In the rows, 128 means zero.
Rotation paths and how fast each direction turns (deg/step):
Each turn is a multiple of 5 degrees from 10 to 175, or 0.
Each row of a path follows its step; steps can be skipped.
path 1
step 0: [131 127 133 124 126 120 122 125 126 130 132 126 126 131 126 125 125 125
 124 132 142 134 120 134 130 131 128 123 132 134 128 133 132 119 128 129
 129 125 125 135 127 128 129 136 130 122 119 128 122 127 118 132 128 127
 122 111 123 124]
step 1: [127 135 140 128 133 129 120 117 129 125 126 130 132 136 137 126 125 136
 125 129 120 125 131 123 131 129 135 131 131 133 124 124 128 122 122 123
 130 135 128 130 127 125 129 139 127 122 132 126 132 124 127 120 129 139
 120 126 131 126]
step 2: [130 131 129 129 124 127 124 124 131 118 127 121 121 125 134 131 124 125
 121 129 142 129 131 130 136 128 123 128 126 125 131 132 127 120 126 137
 127 134 124 134 126 124 133 129 141 120 128 133 128 133 119 128 127 125
 123 121 129 118]
step 3: [135 129 131 128 131 136 124 123 127 122 129 130 135 132 138 128 125 128
 123 125 125 130 122 119 134 139 125 132 128 132 126 128 128 121 134 123
 126 130 131 132 127 131 143 132 120 120 128 123 133 128 126 132 127 140
 122 128 131 134]
step 4: [124 131 127 119 124 115 129 122 137 129 126 122 127 122 135 136 128 131
 128 122 135 123 130 123 135 128 121 122 127 126 132 125 127 125 128 138
 129 133 133 127 127 121 132 128 132 114 120 132 127 130 125 122 126 136
 133 124 125 126]
step 5: [129 137 133 132 126 134 127 130 127 128 125 133 134 128 135 122 126 124
 126 130 129 129 133 124 129 132 121 138 129 127 124 122 120 130 141 129
 124 122 126 128 129 134 132 128 124 121 127 128 121 125 115 129 125 142
 123 119 127 130]
step 6: [122 130 125 121 128 118 122 125 132 135 122 120 126 127 126 130 123 124
 128 124 126 124 126 114 134 135 120 129 130 132 122 130 125 129 126 123
 130 133 125 130 127 132 124 127 130 113 121 130 132 137 125 120 120 127
 127 128 121 124]
step 7: [126 126 133 134 119 129 131 127 127 127 134 127 128 129 133 133 120 134
 126 133 132 129 137 124 124 131 121 136 124 128 119 124 124 129 138 136
 120 119 125 134 128 132 125 136 123 120 126 128 126 130 128 123 139 135
 120 128 125 124]
step 8: [122 131 125 124 134 122 126 126 127 129 125 127 128 133 121 136 123 130
 132 139 129 122 130 120 134 135 120 132 127 132 122 134 128 117 127 122
 125 125 129 137 120 126 131 127 134 126 124 127 124 127 130 128 115 130
 126 125 116 126]
step 9: [125 118 139 125 123 123 121 123 128 132 130 127 129 133 128 128 125 125
 130 129 129 136 136 125 128 122 131 133 125 124 119 131 134 119 132 132
 125 122 122 125 130 126 134 133 123 117 126 117 121 130 125 123 136 132
 125 124 129 123]
step 10: [123 136 134 131 122 125 122 123 132 121 128 131 123 131 130 126 123 128
 136 135 130 125 133 125 136 132 125 127 128 144 127 126 128 122 124 129
 125 131 133 135 121 124 125 128 129 129 126 118 129 118 120 127 121 126
 126 125 118 125]
Speeds:
[130 130 130 126 130 126 129 130 126 130 128 130 129 127 126 128 128 128
 129 131 126 128 127 128 128 130 129 130 128 129 128 127 128 128 125 129
 128 131 128 128 126 127 130 127 126 125 129 129 129 130 129 130 127 127
 126 128 128 130] : 145
[130 127 127 127 128 130 125 129 127 124 127 128 129 125 130 128 129 127
 127 128 128 127 129 127 128 127 128 127 130 127 132 129 129 127 127 129
 127 130 129 129 128 127 129 126 127 127 129 126 129 127 126 125 129 128
 130 127 129 131] : 40
path 2
step 0: [133 117 132 130 127 126 135 135 130 124 130 124 133 125 127 142 133 134
 119 129 137 132 126 131 131 126 138 129 133 123 133 137 125 139 135 120
 136 123 123 131 125 127 123 124 131 123 133 124 130 131 127 127 127 122
 117 120 127 130]
step 1: [132 122 124 133 136 130 126 122 134 130 129 124 134 122 125 119 138 134
 128 129 132 121 124 125 131 119 129 125 131 125 117 121 129 123 135 129
 126 133 127 119 118 126 129 138 131 137 122 120 120 129 136 131 128 131
 128 126 126 118]
step 2: [136 127 125 120 119 125 130 129 135 137 123 128 129 125 129 139 135 127
 134 134 127 137 127 117 115 122 127 126 130 125 132 131 126 133 134 122
 125 129 133 132 121 123 123 128 128 122 132 131 124 129 129 138 131 116
 127 121 128 137]
step 3: [124 122 135 135 136 122 133 124 131 121 136 120 129 124 136 137 137 126
 120 131 125 124 123 126 131 118 120 130 133 125 121 122 124 131 132 122
 125 126 132 124 128 124 129 133 135 123 127 122 130 135 126 117 132 126
 124 140 126 125]
step 4: [126 128 125 118 119 134 125 125 138 125 121 127 135 133 123 124 138 134
 131 125 128 132 121 128 123 120 116 132 123 129 129 132 124 127 136 125
 118 139 131 124 123 138 128 130 117 129 121 121 130 124 130 136 128 127
 129 128 128 128]
step 5: [132 128 131 135 126 122 132 131 133 134 126 120 130 131 128 144 129 130
 128 133 126 133 130 132 133 118 137 125 135 132 127 126 126 138 133 120
 123 139 134 134 130 126 125 117 132 123 136 133 129 125 127 119 124 129
 133 136 126 128]
step 6: [132 116 132 128 124 129 126 121 127 125 135 115 129 125 131 122 123 121
 133 123 127 129 132 131 133 116 122 133 122 133 124 129 123 121 131 132
 126 139 131 117 120 128 136 133 124 131 115 127 134 134 131 125 127 127
 129 129 128 127]
step 7: [137 124 126 119 124 134 123 133 130 125 120 132 128 131 128 130 128 135
 132 126 136 135 128 134 122 121 130 133 138 128 132 133 124 136 125 122
 131 130 136 132 121 125 122 117 127 122 125 127 134 114 126 120 128 118
 124 125 130 127]
step 8: [131 128 135 132 138 124 130 123 124 128 126 127 126 121 134 132 122 127
 125 121 135 120 128 129 132 120 125 126 124 122 122 127 126 130 130 130
 132 139 136 124 116 128 127 128 137 128 128 134 123 128 140 123 123 136
 134 136 122 120]
step 9: [134 126 126 124 126 141 119 133 136 133 131 124 125 123 133 127 129 130
 130 123 132 131 133 130 123 135 116 131 122 129 131 139 120 125 135 130
 126 136 134 133 122 123 127 130 127 128 124 132 130 126 127 136 136 114
 134 124 136 129]
step 10: [126 130 138 137 133 123 126 132 127 126 127 130 127 117 127 131 130 126
 136 119 126 123 128 132 131 120 119 133 138 126 125 126 130 141 123 123
 121 123 132 132 131 124 117 119 141 122 132 125 130 123 129 123 128 126
 132 130 128 122]
Speeds:
[127 124 126 126 130 127 125 127 130 129 128 129 129 130 129 128 126 128
 127 129 126 126 128 126 128 130 127 128 125 128 126 129 128 126 128 128
 126 129 128 126 128 129 129 127 127 128 125 127 128 127 127 128 128 127
 129 125 130 125] : 145
path 3
step 0: [114 131 131 131 119 134 131 128 130 126 124 124 125 118 126 130 131 131
 126 126 125 134 127 123 123 126 132 127 134 134 134 126 125 128 130 130
 121 127 129 125 124 137 127 133 135 130 121 112 122 131 121 126 133 130
 136 129 137 137]
step 1: [131 128 126 121 128 118 133 123 125 132 134 131 128 131 127 132 132 123
 133 119 129 136 136 124 122 134 131 123 137 126 123 126 130 135 135 128
 130 123 129 123 121 130 129 113 129 115 124 129 128 131 129 128 133 131
 139 132 133 131]
step 2: [125 124 136 131 124 128 135 119 121 125 128 128 134 131 133 133 137 132
 126 126 126 127 136 129 131 134 127 134 128 129 130 135 113 124 131 140
 119 124 121 138 129 132 127 123 129 130 133 132 131 129 127 127 128 118
 135 121 132 135]
step 3: [121 130 128 129 125 128 129 131 119 131 128 137 129 128 132 129 130 129
 127 135 128 131 137 122 133 122 130 123 132 138 138 124 126 123 132 131
 126 124 136 125 126 136 125 132 127 127 134 126 129 124 130 123 149 136
 131 135 132 131]
step 4: [117 126 131 133 132 121 126 128 131 132 135 127 122 134 132 134 130 133
 128 126 125 140 137 120 120 133 129 138 133 129 117 122 132 126 129 129
 129 124 127 125 125 132 134 127 135 132 130 136 132 127 127 131 124 136
 142 127 131 127]
step 5: [125 114 140 120 120 129 129 124 125 129 129 124 134 132 131 129 134 129
 130 129 126 134 134 131 127 133 127 128 137 130 132 126 124 117 125 131
 117 125 119 130 131 136 129 129 124 118 127 131 118 123 130 127 126 127
 127 138 125 127]
step 6: [117 128 135 131 127 117 133 118 118 129 127 130 125 129 132 129 114 132
 125 129 129 130 138 127 135 119 129 120 130 136 124 140 124 129 132 134
 131 131 132 123 125 134 124 127 131 123 136 127 129 124 123 131 129 131
 129 131 122 125]
step 7: [128 122 141 135 136 132 131 132 121 123 131 132 128 133 126 134 130 125
 127 132 126 131 130 125 129 133 121 127 131 127 125 116 121 126 124 130
 140 130 125 132 120 131 134 123 130 132 133 136 130 120 131 124 128 139
 133 132 120 128]
step 8: [125 125 132 130 117 133 123 131 132 135 119 119 127 129 130 136 121 128
 124 128 126 126 133 139 125 130 131 127 131 137 131 122 127 125 121 139
 123 129 125 123 126 141 135 140 129 126 128 131 125 127 123 132 125 133
 133 129 123 128]
step 9: [127 129 131 124 124 121 135 131 123 129 135 125 127 127 128 139 125 133
 123 131 136 128 131 125 129 133 128 122 138 142 121 133 128 128 130 125
 142 136 128 122 124 129 129 125 129 123 119 122 119 122 130 132 122 131
 129 138 129 128]
step 10: [130 122 139 133 134 132 133 117 128 125 124 128 127 123 123 130 127 127
 131 124 124 132 126 131 127 130 119 131 133 125 129 128 116 132 127 141
 131 132 130 123 113 133 130 122 125 134 126 126 125 130 118 124 120 124
 133 133 124 133]
Speeds:
[128 128 127 128 128 126 126 127 124 128 128 128 127 128 129 126 129 131
 129 128 126 130 128 127 128 126 129 131 130 128 126 129 129 125 126 128
 126 126 130 128 129 126 129 128 124 129 127 130 128 128 129 126 130 128
 128 127 127 128] : 35
path 4
step 0: [123 118 128 119 127 126 124 130 131 128 129 138 123 128 137 120 136 132
 122 130 129 131 126 123 131 124 135 122 132 122 123 132 117 123 134 131
 128 132 130 118 126 128 133 135 134 124 120 125 123 115 135 120 121 120
 136 129 130 130]
step 1: [136 115 142 130 128 131 121 134 136 127 130 131 125 123 130 126 136 129
 121 130 127 128 127 119 125 116 128 131 138 125 124 124 132 121 123 123
 125 123 129 115 120 130 131 119 120 132 128 122 130 120 135 129 126 127
 130 126 124 130]
step 2: [136 122 128 131 129 115 133 135 121 126 128 130 125 123 132 124 127 133
 128 128 130 123 127 123 119 124 123 137 140 131 131 131 124 125 119 126
 114 126 132 130 128 124 119 122 120 127 116 130 124 127 140 130 127 123
 131 121 124 122]
step 3: [124 120 135 131 136 130 124 127 119 127 135 130 127 133 130 130 124 130
 116 138 125 126 130 125 123 122 136 120 123 122 133 132 115 124 127 128
 119 125 124 135 129 130 119 129 122 123 120 133 116 124 135 126 126 130
 132 127 123 117]
step 4: [136 115 138 132 135 136 125 135 125 121 128 131 133 121 135 124 137 132
 124 133 130 121 133 132 132 121 128 124 126 131 131 134 123 130 136 131
 125 121 120 127 130 130 138 134 122 129 120 140 126 124 122 126 127 129
 133 125 123 131]
step 5: [136 120 120 132 127 114 124 132 133 123 124 133 128 127 129 126 134 129
 129 135 123 128 120 123 130 124 127 123 136 124 128 123 128 137 137 131
 123 119 123 130 120 126 137 131 120 128 121 135 133 123 133 118 123 117
 135 129 128 124]
step 6: [135 124 131 132 131 123 129 133 122 125 130 119 132 125 118 135 139 121
 126 134 123 126 116 125 127 120 125 119 132 115 123 124 132 122 119 128
 124 120 123 127 120 129 126 130 129 127 125 130 129 127 136 130 126 125
 125 123 118 117]
step 7: [139 132 134 131 129 127 132 132 111 121 131 127 128 125 127 134 137 136
 118 127 123 125 131 131 128 129 122 129 137 123 138 138 128 130 123 131
 131 125 116 131 132 122 119 134 126 121 124 129 130 130 128 131 122 122
 126 121 126 123]
step 8: [123 120 130 129 128 131 125 131 122 126 135 130 122 130 129 136 135 138
 124 129 124 128 129 124 132 132 130 117 125 122 128 135 122 133 132 136
 130 125 127 138 128 113 130 133 136 123 121 133 125 116 134 121 125 119
 124 127 134 131]
step 9: [135 124 136 126 130 138 117 137 133 121 131 134 127 128 123 133 139 131
 123 123 125 122 125 127 137 126 127 120 135 124 126 117 131 128 122 124
 128 120 132 132 129 127 137 130 131 132 129 131 124 119 127 126 119 120
 128 129 122 139]
step 10: [135 129 126 120 125 117 127 136 126 122 129 134 132 128 123 127 141 134
 131 119 128 129 124 119 135 125 126 135 143 128 129 122 125 128 126 128
 114 129 125 129 128 126 132 127 135 127 128 120 121 127 131 129 123 117
 129 121 128 122]
Speeds:
[128 128 127 128 130 128 128 130 125 126 130 125 131 128 128 127 128 127
 127 128 125 129 128 128 125 129 130 129 128 129 130 130 125 128 127 129
 129 129 130 129 125 128 126 126 129 127 128 127 128 131 127 128 126 128
 127 129 127 127] : 85
[130 128 128 127 130 129 127 130 129 131 128 127 127 129 127 130 128 130
 129 128 130 127 129 129 129 128 131 127 128 127 130 127 127 130 131 128
 126 126 130 129 130 127 126 126 129 129 128 131 125 129 125 127 127 128
 130 127 128 130] : 70
[129 126 125 130 127 130 126 125 128 128 126 128 127 127 125 127 129 130
 128 130 127 125 127 126 127 127 126 126 129 129 130 128 127 128 128 128
 126 130 129 126 129 129 128 127 130 126 127 128 128 129 127 128 126 129
 126 130 128 128] : 0
path 5
step 0: [130 131 130 131 124 127 130 119 125 125 128 143 122 131 120 130 131 119
 131 131 125 121 135 133 132 131 111 123 121 132 127 136 128 127 127 124
 125 120 114 132 125 127 132 128 125 123 126 131 132 131 125 122 129 127
 131 120 137 128]
step 1: [123 133 135 124 132 129 118 123 124 136 127 137 124 128 128 122 125 134
 123 121 133 130 124 126 121 135 114 122 135 129 123 134 126 126 134 125
 131 121 130 118 130 131 129 130 129 118 118 132 125 132 123 130 116 129
 126 134 133 124]
step 2: [128 136 132 127 130 131 130 124 131 127 130 138 133 120 131 126 143 127
 123 123 133 114 125 123 124 137 131 124 126 127 122 123 128 123 134 126
 128 122 138 120 133 125 125 122 135 123 137 132 129 133 124 124 137 134
 123 125 127 129]
step 3: [128 131 132 139 127 131 122 124 128 126 125 135 132 129 124 137 130 129
 132 126 118 116 124 134 120 126 123 136 129 128 131 130 120 128 126 124
 132 122 131 135 127 122 123 124 121 120 130 132 126 114 126 123 132 136
 122 125 140 135]
step 4: [114 139 133 127 132 129 120 123 131 133 124 139 121 122 131 131 129 126
 119 135 131 125 130 133 129 132 127 131 133 136 127 128 132 123 131 129
 128 139 125 134 130 128 132 139 131 128 127 130 126 120 130 124 119 133
 127 136 138 130]
step 5: [132 130 130 121 132 139 133 129 137 132 123 135 126 120 135 130 133 129
 132 124 123 124 134 135 130 141 130 126 133 131 115 134 125 134 124 128
 130 131 135 122 132 121 129 129 126 122 132 117 131 130 125 116 128 128
 132 134 130 122]
step 6: [128 130 127 134 129 121 129 129 126 127 118 122 129 117 121 117 131 136
 133 119 126 117 130 135 133 129 123 129 129 129 118 126 133 127 127 131
 123 120 135 130 136 122 120 122 128 129 121 123 133 118 133 125 129 132
 128 130 137 135]
step 7: [133 138 132 125 116 122 116 133 134 128 128 131 126 122 135 133 126 126
 126 128 132 121 123 131 135 123 133 132 128 134 124 133 127 119 124 125
 126 126 126 126 133 127 128 133 133 138 120 129 130 124 125 129 131 126
 129 124 147 122]
step 8: [131 139 124 120 127 133 125 129 140 123 130 128 123 138 131 123 133 121
 131 126 131 127 123 138 127 139 126 131 124 131 126 131 127 136 129 130
 128 119 129 136 135 131 138 130 128 125 126 121 119 131 137 122 128 130
 127 131 137 122]
step 9: [125 128 132 135 121 126 124 133 127 124 112 131 121 129 127 122 134 143
 130 124 132 125 140 132 127 135 128 124 126 131 124 134 126 125 133 121
 134 118 127 140 130 129 129 125 137 124 125 122 128 133 130 126 129 133
 128 125 124 122]
step 10: [127 124 131 124 125 123 118 118 128 128 133 136 127 126 131 121 126 129
 125 135 130 129 127 129 133 130 128 127 130 120 113 125 118 119 128 124
 132 125 129 136 135 120 124 124 130 123 118 132 129 126 126 122 136 119
 125 119 131 123]
Speeds:
[127 128 129 128 127 127 128 127 127 126 129 128 130 126 128 127 130 129
 130 129 129 128 126 128 129 125 128 129 127 130 131 128 125 128 127 128
 129 127 129 128 130 124 127 128 128 130 128 130 129 125 128 128 130 126
 128 128 128 129] : 95
path 6
step 0: [130 128 123 125 129 120 124 124 128 119 127 131 134 130 137 139 127 132
 117 130 125 137 130 129 140 127 127 125 120 129 136 126 132 121 128 131
 125 138 129 125 126 129 138 138 126 139 123 131 141 124 134 130 128 129
 130 130 131 124]
step 1: [126 130 130 128 129 131 121 124 126 129 132 130 123 117 132 131 122 130
 125 129 130 135 133 125 126 135 123 125 120 132 127 126 137 123 125 127
 129 127 139 120 128 141 133 145 118 131 131 134 124 132 127 118 129 123
 135 122 125 126]
step 2: [122 119 126 125 121 120 128 127 132 132 137 133 127 117 131 132 122 130
 125 137 130 128 138 131 131 125 121 133 133 135 127 117 135 132 122 129
 133 126 133 130 122 129 134 124 123 122 132 138 128 124 134 126 125 125
 133 136 137 137]
step 3: [126 134 130 119 128 125 123 122 131 124 129 134 133 124 129 134 131 127
 122 123 120 122 137 133 126 130 137 129 131 128 138 127 143 141 129 131
 125 127 126 125 132 133 136 131 125 127 130 129 124 120 124 126 132 124
 124 125 143 139]
step 4: [132 124 137 125 130 133 127 121 126 121 126 131 122 118 126 128 138 117
 128 136 127 131 137 129 119 127 126 127 123 118 136 121 127 127 130 129
 126 130 140 119 127 130 128 124 129 129 121 131 129 114 135 123 130 131
 128 120 133 134]
step 5: [132 132 140 122 130 129 134 123 133 133 132 125 133 117 131 126 131 120
 122 128 122 134 139 126 134 128 141 119 118 131 119 126 131 127 125 132
 132 121 136 121 128 126 127 120 128 129 132 126 134 128 134 132 132 132
 132 137 130 130]
step 6: [136 143 119 119 124 124 132 124 126 128 126 125 131 131 124 125 131 121
 118 128 122 134 130 128 141 133 127 127 121 128 126 127 130 128 119 126
 129 130 138 131 122 134 136 127 132 123 132 134 130 127 140 128 127 128
 120 120 135 129]
step 7: [124 128 119 132 120 138 125 125 125 140 120 124 126 125 129 122 120 123
 120 129 121 132 137 128 123 132 123 122 125 119 133 125 136 130 128 129
 130 136 128 121 128 136 130 134 126 130 129 131 137 131 141 130 136 125
 124 132 130 124]
step 8: [129 125 123 132 121 119 135 116 132 127 128 135 131 122 141 139 120 128
 122 127 123 140 134 132 130 128 122 125 125 126 126 129 125 123 131 131
 132 128 128 130 133 132 132 132 117 131 124 132 142 119 129 133 127 129
 129 128 133 123]
step 9: [127 129 132 127 129 123 119 125 128 122 129 131 125 119 132 134 126 132
 112 122 137 138 124 122 131 125 129 122 126 132 129 123 135 128 131 137
 124 132 136 124 129 144 135 134 128 126 132 135 131 132 123 126 130 120
 131 121 132 131]
step 10: [127 116 130 125 121 126 119 135 129 127 133 139 124 119 135 132 123 126
 124 136 125 126 135 126 127 134 128 133 122 137 134 120 138 126 123 127
 125 136 133 123 124 127 131 130 126 126 130 133 129 130 140 121 120 134
 133 123 134 134]
Speeds:
[129 131 129 127 128 127 130 130 128 129 125 126 130 129 127 127 130 123
 129 127 127 130 129 131 128 127 128 128 126 127 128 127 129 127 129 127
 129 129 127 128 128 129 126 127 129 126 127 128 129 129 128 127 128 127
 129 129 127 128] : 45
[125 129 128 127 130 126 128 129 128 128 127 130 127 128 128 131 129 128
 129 131 127 127 129 127 127 125 128 127 128 126 127 127 131 129 129 127
 129 129 128 129 127 126 130 130 128 128 128 130 126 130 126 127 126 128
 131 128 126 130] : 40
[127 126 129 129 127 128 125 129 127 128 130 127 129 132 126 130 127 127
 129 130 127 128 126 128 129 127 127 129 128 127 128 132 127 131 129 128
 128 126 128 127 125 129 125 127 128 127 127 127 127 129 126 128 128 129
 128 128 128 126] : 0
[127 131 127 130 127 128 128 128 127 129 125 128 127 129 129 128 126 130
 126 128 126 129 128 126 128 129 126 127 127 126 126 127 126 129 129 129
 127 129 129 127 131 128 128 127 129 127 128 128 131 131 128 130 126 130
 128 127 128 128] : 40
